rotation ticks, each row followed by its count of ticks
The counts run from 0 to 710.
[  9   1 -37  22  -6 -16  16  11  17 -36  27 -24  -7  30 -13 -24  16  17
  -6  11   3 -21   7   5   2  39  12 -25 -15   5   2  -1 -32   4 -46  30
   1 -12  28  38  24  -6  12  15 -28 -17 -50   3  -5  -6  12  32  22 -15
 -14  11 -27  -7 -19   4   1 -40  12 -43 -11 -19  13  -6   6] -> 121
[ -4  13 -45 -19  17   9  16  20   0  31  17 -19   7  24  17  -8  22  35
   1   7 -33 -27  -4  14   5  38  22  -1 -36   6 -19 -17 -28  -7 -11   8
  12 -31  24  63  12  14   7  20 -11  18 -59  20   6 -13  13  23  23 -14
   3  -4  22 -23 -28 -13   3 -41   9 -21 -19 -11 -11  -5   9] -> 364
[-13  26 -17  11  -1   5  29  17   4  19  23 -29 -13  30  16 -10  28  21
   6  16  -8 -22  -7   8  11  40  25 -10 -21   1  -5 -18 -30   4  -8  37
  -1 -17  20  58  36   7   0  30  -7  -2 -51   4  -1  -8  -7  28  26 -12
  -3   4  16 -18 -40  -1   1 -44   4 -29   3 -18 -14  -3  27] -> 226
[ 23  -6 -40   0  10 -18  16   3  11 -29  -5 -28  14  47  -5 -24  22  21
  10  -7 -13 -15   4   8 -16  48  16 -24 -34   2   8 -17 -36   1 -28  22
  26 -15  24  38  19  -7  12   4 -11   0 -53  15   7   1  27  12  28  -8
  -4  19 -24 -18 -30   9  20 -28   4  -7 -35 -14 -17  11 -15] -> 289
[  4   8 -38  -8  15  -8  37  12  -2 -13   0 -15  -4  39   1  -3  29  23
  -7  -3  -9 -33  -3  29   9  35  22 -18 -31  -2  -3 -32 -30   7  -4   6
  25 -21   3  48  10   7   7  18   4   7 -69  23   2 -20   8   3  32 -20
   0  -5 -16 -29 -48   4  19 -25  16  -6 -33 -22 -16  12  -1] -> 417
[ 22   5 -34  14   9 -13  12   7  17 -24  22 -13   3  19 -11   2  13  39
  -7  -3  -9 -40  -1  23  18  41  19 -10 -33  16  13 -10 -36  -1 -30  20
  20 -21  10  59  17 -17   2  30 -23   1 -40  32  -9 -13  11  27  12  -3
 -10  10   7 -15 -18  12   2 -42  21 -37 -25 -32  -2 -12  -3] -> 397
[  6  11 -30   2   0 -15   8  21  -4 -13   9 -24 -10  31  -2 -19  21  30
   2  -2  -9 -17   7  21  -5  34  16 -25 -22 -23 -12 -12 -40   1 -21  11
   2 -17  31  37  34   8  11   7 -12 -20 -54  26  -6  -6  21   8  31  -9
   6   6 -34 -22 -64  14  20 -31  -2 -20 -12  -7 -24  14  -2] -> 295
[-12  12 -46  -7   8   1  30  15  -5  11  13 -19  -2  27  13 -20  24  13
  -6  18 -29 -12  -7  22 -19  31  16 -19 -33 -16 -21 -12 -23   2 -14   7
  -2 -14  33  37  27   7  25  20 -12  -2 -55   8   9   2   6  53  36  -8
   2 -11 -13 -21 -47   4  16 -31  -1 -43  11   1 -21  -1   9] -> 333
[ 39  13 -54  -5 -12  -7  13  -4   1  -6  13 -10  14  36  -4  -4  37  24
 -11  17 -27 -15 -10  16  -6  39   6 -12 -31   0 -21  -8 -44 -32  -3  15
  15  -7  13  42  11  -5  -4  15  16 -12 -45  19  12  -4   7  24  33   6
  16   9  -1 -24 -57  -2  16 -20  16 -25  -3 -19  -4  -2  10] -> 18
[-13   0 -42   7   6  12  13  21   1   6  30 -15  -9  22  20  -5  35  18
 -14  25 -25 -21  -3  16   7  29  20 -18 -26  -3  -5  -9 -20 -10 -28  24
  -7 -15  31  36  28   0  17  19 -15  -8 -45  -5  -1  -3  -9  44  41 -15
   9 -14  -3 -19 -31  -6  -6 -43  15 -47   5 -17  11 -38  26] -> 354
[ 23  17 -40  -3  -5   1  28  10  -5   6  12 -13   3  27   8 -10  50  19
  -9  29 -11 -19  -6  14   1  53  10  -2 -27   3 -13 -12 -47 -21  -1  27
   7 -14  11  46  24   1   1  28  -3  -1 -54  21  23 -11  -4  14  23   4
   2   1  11 -20 -37  -7   4 -47  18 -22 -17 -20   3   0  16] -> 379
[  7   1 -52  -1  21 -13  23   4  15  14  20 -27  19  33  20  -7   7  32
  -7   6 -39 -18   8   4 -17  53  20 -25 -24   4  -8 -16 -36  -7 -37   4
   5 -22  35  51  23 -12  12  15 -12   5 -30  13  -3   5  15  41  31   0
  -9   8   3  -7  -5  10  15 -26  15 -36 -13  -4  -7   6  18] -> 488
[-17   7 -41   8  13  -6   6  23 -11  -8  16 -25   0  31   9   1  23  23
  -6   2 -36 -17   4  17  -9  13  21 -26 -33 -14 -10 -24 -24   9 -31 -15
   4 -26  37  35  27  14   9   9  -3  -8 -56 -12  -8  -7  14  40  36 -29
  16   2 -16 -24 -49   0  17 -21   5 -25  -1 -16 -26 -14   7] -> 317
[  2   0 -40  -9  24  11  28  -4  -8  -5   6  -7  15  39  25   8  33   9
  -7  11 -38 -21 -17  27   2  30  23 -28 -41   2  -1 -31 -23 -18   9  27
  20 -18   7  38  20 -11  13  20   6   9 -51   5  15  -3  -3  24  51   5
  21  -3  -1 -22 -28  -6   0 -24  20  -3 -26 -28 -13 -13  16] -> 55
[  9  -3 -42   4   8   3  -4   1   5 -17  26  -5  15  22  10  11  19  43
  -4   2 -38 -22  -2  30  22  32  19 -28 -39  -5   6 -17 -30 -25  -7  17
  10 -25  12  49  32 -15   3  15   5  -7 -37  29  -4   1  -2  10  42   5
  34   3   3 -27 -41   6   4 -17  22 -11 -16 -29  -4 -30  16] -> 39
[ 12 -19 -50   5  12   9  -5  11  -7  -4  22 -16   6  17  13  -6  25  36
   5   9 -42 -14  -3  23  -2  40  21 -28 -32  -7  -4  -4 -31 -36 -22   9
 -11 -25  27  35  29 -27   7  17 -15  -5 -41  21   7  -2   0  19  46   5
  30  -6  -4 -17 -27  -3  -4 -26  15 -20 -16 -24   0 -16  27] -> 346
[ -7  18 -40   6   3 -23  39   2  17 -28  12 -24   2  44   0 -15  13  11
  -6   8  -2 -23 -15  12  -3  37  19 -31 -17  -4   3 -21 -28  16 -23  22
  14 -16  12  53  23   4  17  20 -15 -10 -57  -1   7  -6  18  47  30 -10
 -11  10 -12 -18 -28  15  14 -17   9 -35   4 -10 -15  23  -7] -> 281
[ 13  -9 -51   4  19  -2  10  -6 -22  11  18 -27  16  20  15   5  25  20
 -10  24 -45  -8  -4  27 -16  34  13 -19 -40   0 -19 -15 -39 -23 -21 -17
   7 -23  30  33  24 -21   7  11  -7   2 -41  -3  17  -2  -4  43  44   1
   5  -5 -13 -13 -29  -1   1 -40  26 -22  -6 -24 -12   0   9] -> 340
[ -7  13 -47 -22  -1   4  19   3   3   6  12  -7  -3  31   9 -17  34  31
   1  29 -24 -22  -7  32  13  21  13 -14 -39 -23 -22  -1 -29  -2   2  20
   6  -5  14  33  25   6  15   4  -1 -12 -58  19  18  -2   0  17  43   0
  21  -9 -16  -9 -60  11  10 -41  17 -39   4  -9  -4 -16   5] -> 25
[ 16  -6 -50   4  16 -24  12 -10  14 -24  15 -16  17  33   0 -16  11  21
 -11   9 -29 -18  -1  17 -17  26  10 -16 -39   4  -4   4 -32   3 -37   4
  25  -5  30  36  12 -16  21   9 -20   0 -45   8   5   5  23  47  25  -9
 -12  10 -22 -12 -27   9   8 -33  21 -46   1 -21 -21 -13 -19] -> 159
[ 10  23 -53 -17   6  -6  21  12  13 -17  28  -2   6  33  11 -21  24  27
 -14   8 -22 -24 -13  35  -9  42  10 -16 -40   4   2  -9 -20  -1 -14  31
  10  -2  24  47  11 -10  17  26 -15   9 -40  26  13   8  22  44  24   6
   0  -8  11 -21 -34   5  26 -28   6 -41   1  -4 -12   3  -9] -> 688
[-20   0 -51 -11  11 -19  27   9  16  12  17 -27   4  32   3  -2  10  39
 -14  12 -35 -26   3   5   7  19  21 -33 -21 -19 -11 -26 -28  10 -23  -9
   1 -26  13  52  28   6  11   2  -7 -16 -53   4  -9 -19  20  21  41  -9
  -5  17 -14 -14 -27   2   6  -4  25 -37  -4 -14  -5  19  16] -> 133
[-12  10 -48  -6  16 -14  20  13   3  11  12 -22  10  42  21  -8  19  44
   2  10 -40 -11   7   9 -11  37  18 -32 -31 -17  -9 -33 -42   1 -17  11
  13 -11  34  36  29  -1  12   3   6   2 -46   4  -7   2  31  -1  41 -14
  14   4 -19 -11 -41  12  26 -23   6 -22 -23   0 -19   0  16] -> 310
[ -9   9 -49   6   4 -13  43  16   4  -9  14 -24 -10  31  12  -1  11  22
 -11   2 -19 -25 -13  14 -15  44  12 -44 -11 -13  -5 -30 -24  -2 -14   3
  -5 -20  22  46  31   3  12  24  -2   1 -33   9  -5   0  16  43  43   1
   9   0   0 -16 -42  15  25  -2  -3 -26   0   0 -24  22  25] -> 456
[-16  -1 -46 -15  17  -7   5  19   3  25  17 -32  15  34   9  -4  12  38
   4   8 -44  -9  -3   3  -2  27  22 -25 -24  -5 -22 -19 -31  -8 -20  -3
  -8 -35  29  58  32  -4  -2   6  -5 -13 -51   2   2  -8  13  30  35  -3
  14   9   6 -14 -24   2   2 -20   7 -26  -4 -23 -11  17  18] -> 494
[  0   3 -35  -8   8 -17  34  -5   6  14  10 -23  -4  30  12  -3  29  37
  -3  23 -13 -24  -3   8  13  47  19 -29 -18  -9  -7 -21 -49  -9   2  21
   8 -18  -1  46  33  -8   8  10  -6 -20 -53  26   9 -14   4   0  40   4
  -6   9  -8 -11 -21  11   3 -31  29 -21 -22 -15  -1  25  22] -> 256
[ 25   1 -50   0   5  14  25   2  -3 -16  24  -6  -2  25   6   7  37  11
 -21  22 -18 -21 -21  24   8  41  17 -20 -22   8  -8  -9 -31 -32  -8  15
   5 -17   6  37  19 -23  -1  34  -8  -9 -50  16  21 -15 -18  41  38   7
   8  -3   8 -25 -26 -10 -10 -25  29 -30  -8 -31  14  -9  21] -> 377
[ -1  16 -30 -14  21   5  31   9  -7  -1   0 -14   3  32  15  -4  27  21
   2   7 -21 -28  -1  30   2  39  21 -15 -46   3  -6 -28 -25   1   8   9
  16 -22  21  48  15  11  15  28  -2  18 -54  20   7  -4   4  17  25  -8
   1  -8   2 -26 -40   9  22 -41   1   0 -19 -17 -30  -1   0] -> 57
[-19 -12 -50   1  23  -4   0   7  20 -16  17 -21  15  39  14 -14   3  29
   9 -20 -46  -7 -13  11  -3  21  29 -45 -28 -11  13 -19 -15  -6 -29  19
   1 -30  24  44  43 -19  19   3  -7 -15 -46  -1   5  11  21  31  50  -7
  28   9 -17 -11 -19   9   1  -5   9 -17  -3 -25 -26 -21   1] -> 314
[ -5   9 -34  25  11   0  25  19  16 -25  23 -11 -17  21   9 -15   5  27
   4 -18  -4 -37  -3  30  14  45  19 -39 -21  -2  35 -24 -19   2 -21  34
  -2 -15  12  44  31  -9  22  34 -20   3 -38  29 -16  10   5  28  32  -5
   9  -1  -1 -19 -22  15  13 -17   4 -26 -12 -17  -3 -18  15] -> 582
[  5  12 -41 -28   4   3  18  16  23  16  19 -20  22  36   1 -33  24  24
   4  10 -28 -11 -11   0  -6  42  21 -10 -26  -6 -21  -2 -35  -6  -7  34
  -1 -19  23  55  21   1  20   8 -12  -6 -53  24  26  -2  10  30  18   4
   3   9  14 -14 -32   0   1 -31   0 -38  -1  -6 -10   9  -1] -> 511
[ 11  -6 -27  16  -5   2  12   5   1 -27  13 -22 -13  32  -5  -4  39   6
   7  18   3 -12 -13  12  11  36  26 -29 -22  -1  -1  -8 -31 -22 -11  35
  -2 -24   6  43  37 -11   8  20 -24 -19 -66   1  24 -19 -15  17  41  -9
  13   6 -17 -21 -32  -6 -21 -36  22 -11 -13 -43  11  -1  14] -> 246
[-12   1 -39  -3   9  -9  33  13  15  20  -4 -33  -6  30   8 -20   9  32
  19   7 -21 -25  14   0  -5  52  21 -27 -26  -6 -18 -22 -43   9 -27   5
  -2 -25  28  50  29   2  24   7 -19   3 -48  18  -5   0  18  13  30 -11
  -6   7 -13  -7 -19  16  10 -40  -3 -27 -20  -5 -15  12  15] -> 618
[ 15   3 -44  18  13 -13  12   8  16 -21  12 -20   9  47  13 -16  20  30
   3   9 -23 -16  11   1 -12  46  16 -26 -31  -2   8 -20 -40   0 -37  43
  17   7  35  22  23 -16  12   4  -8  -3 -29   3  -7  13  25  18  32  -9
   4  11 -14  -9 -27  10  17 -42   8 -34 -18  -6 -14 -21   3] -> 305
[  3   4 -38 -14  17  -2  15  -2  16 -15  18  -8  19  42  11  -8  26  34
  -2  -8 -32 -24 -11  18  11  32  25  -9 -35  18  12 -22 -29  -1 -10  51
  29 -18  13  59  15  -5  11   8  -8   8 -50  16   8   2  19  10  25  -1
   6   8  21 -18 -18  -1   5 -37  21 -14 -28 -24 -16 -18  -6] -> 543
[ -2   1 -49 -17  -2   6  12  -1   7  -4  15  -2   6  40   0 -19  34  25
   0  19 -29 -12 -10  32  11  27  15 -22 -38 -17 -12   3 -31 -17   6  38
   0  -3   8  35  29  -6  18   3  -4 -15 -51  23  19   4   1   5  45   3
  29  -2 -19 -12 -46   7   1 -27  17 -28   4 -21  -3 -26   8] -> 24
[ 12  -7 -58  11  13   1  11  15   5  -3  14 -22   6  35  18   0  32  19
  -4  26 -31  -4   0  -5  -8  41  18 -29 -30  -6  -1 -18 -35 -16 -40  22
  -9  -5  30  20  35 -26   8   6  -6 -13 -36  -6  11   1   4  29  50   2
  12   1 -13  -1 -13  -6 -13 -29  25 -34 -16 -17  13 -25  28] -> 484
[-14 -15 -32   6  14  -3  23 -14  10 -22  17  -7  -2  22   7 -14   7  21
   5  -2 -19 -30 -14  44  11  28  25 -37 -39  -5  20  -7 -15   8  -1  32
  17 -22   4  48  33 -17  29  18 -36  -1 -55  15  10   5   0  27  34  -4
  -1   3 -21  -9 -28  16  -4 -31  23 -24  -7 -25 -15 -12  -4] -> 567
